Families of rows that turns and mirrors carry onto each other, the same ones carrying the whole set onto itself: the rest of each named row's family, in list order:
4 families of 8 rows:
sina: [  3  12  15   4   5   2  15 -29   4  15   5  11 -10   3  -4   7   5  -9
   7   7]
pob: [ -4  -3   1  17  10   5 -13   8  -2   6   7 -23  12  13  -6 -10 -22  -3
  -8 -19]
mivev: [ 15  -2   1  18   5  -2 -14 -21  -7   5   9   6 -13  17   9 -11  -6  -4
   7  12]
bipil: [ -9  10   5   6   2  -6   8   4   6  -1  -7  20   3 -18 -18  14   9 -14
  -9   7]
Gotum: [  2  -5   3  15   2   7 -18   3  11   5   6 -25   4  20   0 -17 -21   1
  -5  -8]
fos: [ -7 -11 -19 -18  17   8  -9  10  13 -18 -11  11   6 -20 -11  -8   0  -3
  14   8]
lafal: [ -2 -18 -15 -19   5  14  -9   5   9 -21  -3   4   3 -26 -12   0   8  -5
   9   2]
ziz: [-10 -12 -17 -15  12   7  -5   9   9 -22   5  12  12 -26  -7   0  -3 -10
  -1  -4]
buge: [ -4   1  -5  17  15   4 -16  20  10   7   4 -18  -2  19  -3 -17 -15   0
   1 -15]
kamo: [-10  -8 -12 -25  14  10  -2   4  10 -20   9   7   7 -24 -13  -5   2 -13
  19  -2]
Vovi: [-18  17  -7   4  10  -1   3  26  -4   9   5 -16  -3  -3  26 -14 -18   8
  12  -5]
tisop: [  8  -6   8  16   7   0 -25 -23   7   6   2  -7 -13  11   1 -14  -9  -5
   6   9]
Veve: [ 21 -20 -19 -27  -9   1  13   2  -6   5   5  -3   3  -4   0  -2  -1  17
   0  -5]
kan: [  9  19   5  10  14   2  18 -17   6  13  10  17  -6   8   3   6   9 -12
   5   7]
Kup: [-21  16   5   6   0   4   1  24   2   8   1 -22   6  -9  15 -11 -26   9
  11 -10]
poma: [  3  15   8  15   7  -2  18 -22   7   8  -9  14  -2   0   1   3  10 -11
  -1  11]
buno: [ 11   0   9   9   8  -3 -25 -16   0   8  14   3 -11  17  -1 -10  -5  -5
  18  11]
vivu: [  7  -6  12  14  10   4 -25 -22  -9  13   5   4 -13   1   4 -15  -2  -7
  12   5]
Teg: [-16  -1   0  -7 -14   3   7  20 -22  17  -1  -6  -8 -15  11  -2  -1  28
   2  -2]
Nobo: [ 14 -18 -12 -30  -3   7  11   3  -9  -2  24  -6   5 -16   1   0  -1  13
  14  -8]
Riba: [-12  19   2   1  16   8   5  23   8  11 -13 -25   0  -8  16 -10 -16  12
  10  -1]
nuvop: [ -4   0  14 -13 -10   9   1  18 -26  16   0  -2 -18 -16   6  -5   2  24
   2   3]
faf: [-15  18  -2   1  -6  -2  -3   6   1  -6  -3  12   5 -12 -24  18  -1 -18
  -9  -1]
tegat: [ -2   2   1 -15 -19   3   8  15 -25   8   6  -6  -6  -9  14  -5   4  30
  13   6]
sopez: [ 10 -22 -15 -23   1   9   7  -2  -8   7  16   0  -6 -19   0  -3   7  22
   4 -10]
Zas: [-16  10  -3   8   1   1   7  23  -2  16 -12 -21   0  -5  21  -7 -12  16
   9  -7]
Zubu: [ -3   4   5   7   7  -1 -14  15   4   1  17 -20   5  24  -5 -18 -20  -2
   4  -8]
fedar: [ -9  16   4  -4  10  -5   4  12  13 -11  -8  10   4 -10 -22  15  13 -15
   1   1]
Fize: [ -9  17  -1  -4  11  -6   8  11   7  -4   9  20  -1 -13 -22  12   7 -16
  -9  -1]
Bavod: [ 14 -25 -16 -25  -9  10   6   2  -7  -7   9 -11   1 -20  -6  -3   5  14
   2  -6]
dob: [  7  20  -1   2  -4   3  16 -29   5  11  -4   7   0   5  10   6   7 -11
   4   8]
Mil: [-11   1  -4 -13 -10   6   4  21 -27  12  15   5  -9 -12  17  -1  -4  24
   9   4]

The rest of the family of Nobo: kamo, Vovi, kan, buno, Zubu, Fize, Mil
The rest of the family of faf: pob, fos, Veve, vivu, Riba, nuvop, dob

Families of rows that turns and mirrors carry onto each other, the same ones carrying the whole set onto itself: the rest of each named row's family, in list order:
5 families of 8 rows:
Sur: [ -7  -6  36 -19   8  14  10  -4  -8 -10   5   4  12  32 -11  18   6]
Kaso: [  6   7   1   4 -15   5   3  23 -12 -33 -29 -12  14  14  -2 -10   1]
Gad: [  5   6  26 -27  16   6  13  -7  -2  -1   5  11  12  25  -6  13  16]
gagi: [  0   6   1   1 -33 -10  17  10  -9 -30 -27 -14  10  10  -5  -4  -5]
fot: [ -7   9   2   3 -22   7  18  18 -11 -26 -13  -6  24 -13   7  -1 -22]
Kimav: [-11  11  36 -20  -6   4  12   0  -3  -5   3  14   5  23 -18  22   7]
bebe: [ -5  -3  19 -37  10   6  25 -13   1 -21  11  13   5  14   1  12  16]
tadud: [ -1   8  -2  -1  -8  10  22  24 -23 -27 -14  -8  34  -1   8 -10 -11]
nenus: [  2   3  -7  -6 -18  -3  17  26  -8 -26  -7 -11  -5  22   6  -6 -11]
kope: [  2   1  33 -24  13   7  14  -5  -6 -15  -9   4  27  22 -20  20  16]
bubav: [-17  -2  39 -13  10  17  14 -12 -19 -19 -10   3  22  25 -12   7   8]
Zaf: [-11   1  22 -26  23  12  29 -10   1 -15   7   5   1  18  -4  13   1]
kal: [-12   7  29 -26   7   2   5   0   6  -8  -7   9   7  34 -12   7  17]
gup: [  0  11  -3  10 -17   9  20  11  -8 -25 -22  -4  22 -11  -1  -9 -13]
Rovu: [ -9   7  31 -36  10   1  23  -9  -6 -16   7   1  34  10  -6  18   7]
sul: [ 11   9 -18 -14  -4  -5  24  14 -13 -24  -1 -13  15   4  16  -9  -3]
zemi: [  2   7  -7 -10 -18   1  27   8  -5 -36 -12 -10  10 -11  12 -17 -10]
Daz: [-10   6  15 -28  18   3  24  -9 -10 -10  -3  10  33  12 -21  13  15]
Sez: [-13  -2  23 -29   9  14  27  -6 -10 -17   4  21  34   4  -8  11  12]
basol: [ -3   9  -9 -10 -30  -3  14  19   0 -22  -8  -1   5   2   7 -20  -7]
mume: [ -1  10  30 -29   7  -2  31 -16  -4 -16   4   8   0  21  -9  17   4]
fabu: [ -6   4  -7 -10 -28  -3  19  19  -9 -33 -17  -8  28  -6  -3 -12  -6]
vuf: [-14  -4  32 -26  -7   8  15   1   3 -19  -3  18   0  29 -12  12  13]
tibu: [ -1   8   4   2 -14   9  29   8 -12 -38 -17  -8  31   1  13 -17 -13]
Nak: [ -1  11 -13  -7 -11   0  13  11   0 -16  -1  -9  21 -10  18 -12  -7]
zosiz: [ -2  -2  -9   2 -21   4  14   8   1 -35   0 -12  -1  16   9 -11 -13]
Kif: [ -3   8  38 -11   9  16   3 -16 -10 -20  -4   2  18   7 -13  20  15]
lofi: [  1  11  32 -28  10   2  20 -18  -4 -17   7   1   3  13   1  21  12]
bibad: [-10  -3  37 -16   2  18   9 -10 -10 -27 -15  15  22  15 -14   8  21]
guf: [ -5  -1  -2  -1 -29   5   6   9 -11 -37 -14 -14  10   1   6 -17  -5]
loba: [ -4   6  -2  -1 -26  -2   8  21   5 -35 -24  -9  26  15  -5 -11  -2]
Sepen: [  6  16 -10 -11 -16 -10  13   6  -4 -23  -9 -12  17 -10  18  -6  -2]
dube: [  4  15 -19 -11 -17  -7  26   9  -3 -21  -1   1  20   5   9 -16  -4]
vizi: [  5  12  -2   2 -28  -7   2   8  -7 -31 -24 -11  11  -1  -1  -2   1]
feze: [ -5  11  33 -14   2  11   6  -6   1 -10  -2  17   3  24 -22  11   8]
dep: [ -7   7   0  -5 -32  -6  17  16  -9 -24  -3 -10   1   6  12  -1 -20]
fuzuk: [-12   4  37 -15  12  20  -1  -8  -6 -18   2   4  30  11 -12  12   8]
Goka: [ -7   1  -4 -11 -28 -10  15  11  -4 -25  -3 -21   6  11  19  -6 -10]
kudi: [-13  11  32 -29   7   5  21   0  -5  -7   8   9  31   5 -11  25   5]
Kifez: [  0   4  34 -23  19  15  30  -5  -9  -9   1  11  21  16  -7  18   2]

The rest of the family of dube: bubav, Zaf, kal, Daz, tibu, zosiz, loba
The rest of the family of Rovu: gagi, gup, mume, Nak, feze, fuzuk, Goka
The rest of the family of Sez: Kaso, bebe, tadud, nenus, sul, vuf, bibad
The rest of the family of Kif: fot, Kimav, lofi, Sepen, vizi, dep, kudi

Families of rows that turns and mirrors carry onto each other, the same ones carrying the whole set onto itself: the rest of each named row's family, in list order:
4 families of 4 rows:
sugu: [  7 -10   8  29 -11   1  11  14  21  13 -11]
kud: [ -7  14   1   6   7  23   3  -4   1 -16  16]
Val: [  3   3  10 -13  -9  31  13   5 -13  -2   3]
vak: [ 22  15   4 -11  -1  -4  -7  18  12  15   3]
Zib: [ 12 -14  -6  22  -1   0   3  11  26  -8 -12]
Muza: [ -2  -1  21  -3  -2  19  27 -10 -10  -3   2]
sus: [-13  -2  -1  -1  15  -6   9  -2   4 -14  11]
nedo: [ 13   7  -6  22  -1  12  25  10  17  -5 -22]
gakik: [ 1 11 21  7  4 10  6 -9 -7 -7 21]
rolem: [  3  -3   8  -3  -9  16  29  20 -15  -8 -15]
zirak: [ 26  12  11   4 -21   9  -5  19   9  17   3]
dovu: [  0   2 -13  12   6   7  18   0  28   7 -12]
pugev: [ 12  -3  21   2 -19  12  15  17 -19 -11   2]
nore: [ 23 -14   6  -6 -12  -3  -6  22  14  10  -6]
dabiz: [ -5  15   4   2  13  -7  -5  14   0 -15  16]
Moko: [  5  -8  11   5  -7 -10  -2  14  23  24  -1]

The rest of the family of nore: kud, Val, Zib
The rest of the family of Muza: sugu, gakik, Moko

Families of rows that turns and mirrors carry onto each other, the same ones carrying the whole set onto itself: the rest of each named row's family, in list order:
8 families of 4 rows:
dip: [-18   7   3 -11   3 -12  18  -1   7  -3 -28   2 -17  14 -22  -3  -5  -6
  -9 -14  -6   3  -7  -2 -18  -3   5   3  20  -6]
pifu: [ -3   7   2   5   9  10  13  28   5  11  -6 -10   5  -4  11   1 -21   0
   6   2 -18  -5   6  -7 -26   8  26 -14  13 -10]
tosif: [-11   3   1   5  -6   9 -16  -5  13   0  11   1  -9  -6  18  12  31  -2
  20  19  11  14  -5   4  11   9 -13   9 -15   6]
posud: [ 24  -5 -10 -16  -9   3  -3 -30  -1  -4  10 -14   9  -2  19   1  -1   8
  -1   9   1   4   3  -3   9   3 -15   7 -13  -7]
megi: [-14   9   8   6   9   8  14  29  -1  12 -13  -6   8  -7  12   3  -7   0
   7   4 -13  -6   1   0 -23   5  21 -12  26  -9]
dum: [  9  12  -4   0   1   4 -13   3  14  -1   8  -2  -4 -17  12   0  30   1
   8  19  12  26  -1   1  11  20 -16   9 -13   6]
Voz: [-14   4  -1  -8   7 -13  14  12  17   4 -30  -1 -13   6 -18 -13 -12  -2
 -21  -9  -4  -3   0  -3  -6 -14  10 -12  18   2]
nali: [-13   9   6  11  -3  11   7  25   0  22 -10   0   2  -6  12 -13 -11  -9
   5  -7 -23  -5  -1   5 -30   5  17  -7   7  -3]
bilal: [-18   4  -3  -9  12 -18  19   5   9 -10 -28  -2  -8   1 -24  -4  -3  -4
 -11  -6 -10   4   4  -9 -19   0  16  -7  15  -6]
Fumim: [ 17  -4  -3 -16  -3   1   0 -27   6  -8  18 -11   3  -4  10  -7   8   3
   4  10  15  -8   6  15   8   2 -24   9 -13  -2]
tuli: [ 23  -6  -2 -13   0   0  -4 -26  -1   1  17 -14   7  -5  15  -5   2   5
   0   6   7 -10  -1   6   6 -11 -19  13 -20  -3]
kor: [-10   7   4  16  11   7  15  31  -6   9 -14  -7   2   0   4 -10  -5  -5
  -2   6 -17 -15  -1   2 -17   2  30  -4  15  -5]
tozos: [ 25 -11  -4  -6  -8   3  -4 -30   1  -6   5  -9   6  -3   8  -2   2   6
  -4   7   9   4   6   1   5  -2 -24  11 -16   5]
Temo: [  5   4   2   7  -1  11 -12   9  18   2   9  10  -1 -23   6   4  31   9
  11  18  15  16  -4  -1  19   6  -8   2 -15   7]
Med: [ -1  10   0   2  -7  12 -10   3   8  -1   8   8 -13  -9   3   9  34   4
  12  24  12  17 -13   0  13   7 -20  11 -11   3]
pedi: [ -8  -4   5  -4  13 -12  10  10  12   0 -27  -1 -18   9 -31 -12  -7  -1
 -13  -1 -11  -5 -10  -7 -14 -11   2  -9  16 -10]
Vafak: [-14   5   2  -9   3  -8  22  11  15  -2 -27   4 -18   1 -33  -4   0   2
 -13  -7  -8  -1  -6   0 -14  -9   7 -12  16   0]
Pina: [ -3  11  -1  -1 -13  19 -13  -3  -1  -2  13   6 -11 -15   8   4  30  -2
  10  21   9  19   3   3  16   1 -16   5 -15   1]
fozur: [ -1   1   2  -6 -13  15 -10   4  11   2  19   1  -1  -9   2   6  37  -1
  17  21   9  17  -9   5  14  10 -11   3  -4  12]
dubav: [-11  15  -3  11  -3   8  10  29   8  10 -14  -5  -5  -4  15  -5 -19  -4
  -1  -4 -15 -13   7  -2 -21  11  23 -16   8  -4]
Fufuv: [ -8   9   2  -3   5 -18  19  15  13   1 -21  -4 -25   2 -21   1  -5   6
 -15  -5  -8  -9  -1  -3 -20 -12  11  -9  21  -2]
Dekun: [ -6   2  -7  -5  -7   5 -15   2  22  -3   9   1 -12  -9  13   3  33   0
  11  19   4  23  -6  -1  13  14 -16   5 -15   3]
Pinat: [-11  -5   0 -15   6 -13  12  12  18   9 -33   4 -25  11 -26  -3   5  -8
  -9  -3 -10  12  -3   1 -12  -7   3  -4   9   0]
Tufi: [-18   5  -8  -8   7 -16  11  15  21  -4 -26  -4 -13   9 -26  -1  -8  -7
 -18  -1  -8   4  -3  -6  -9  -4  13 -12  12  -4]
Gudig: [ 10   1 -11 -15  -4   2  -3 -30   8  -7  11 -11   7   0  23   7   5  10
 -10  11   8   1   5   4   8  -9 -12  11 -21  -8]
rusap: [-13   4   7  11   3   5   5  32  -4  16  -1  -2  -5  -3   9   0 -20   0
   9   4 -18 -14  -9  -2 -20   0  20  -8  17 -10]
nelur: [ 16  -3  -3 -12  -1   2  -6 -25   7 -12  12 -15  14  -4  11  10   5   7
  -8   3  17 -13   0  -2  13 -12 -15   9  -7  -6]
bove: [-10   0   3  -1  -3   3 -13  11  16 -11   8   8 -10 -12   0  13  25   2
  11  23   9  19 -11  -1  26   9 -14   1  -2   8]
Nep: [ 24 -10   0 -21 -11  13   1 -27   6   2  11 -15   2   0   9   2   5   2
  -2   4   6  -4   5   5  16 -13 -16   6 -13   0]
tudis: [ -7   5   0   1  -3  12   7  18  -9  20   1 -11   8   8  18  -2 -17  -6
   7   5 -17 -11  -2  -3 -29   5  19  -5  20   1]
rul: [-10  11   7   6   5  12  13  27  -6  10  -4 -12   6  -3   9  -5 -14 -10
   7  -5 -16 -18   0   0 -18   0  24 -11  16  -2]
bamob: [ 24 -12   3 -11   2  12  -9 -25   6  -2   9 -19  11  -8  15  -4  -8  12
  -2  10   2 -12   5   1   8 -10 -13  -6 -13  -6]

The rest of the family of nali: dip, Temo, nelur
The rest of the family of bilal: dum, dubav, Gudig
The rest of the family of megi: tosif, Voz, tozos
The rest of the family of rusap: pedi, fozur, Nep
The rest of the family of Vafak: tuli, Med, rul
The rest of the family of Fumim: kor, Pina, Fufuv

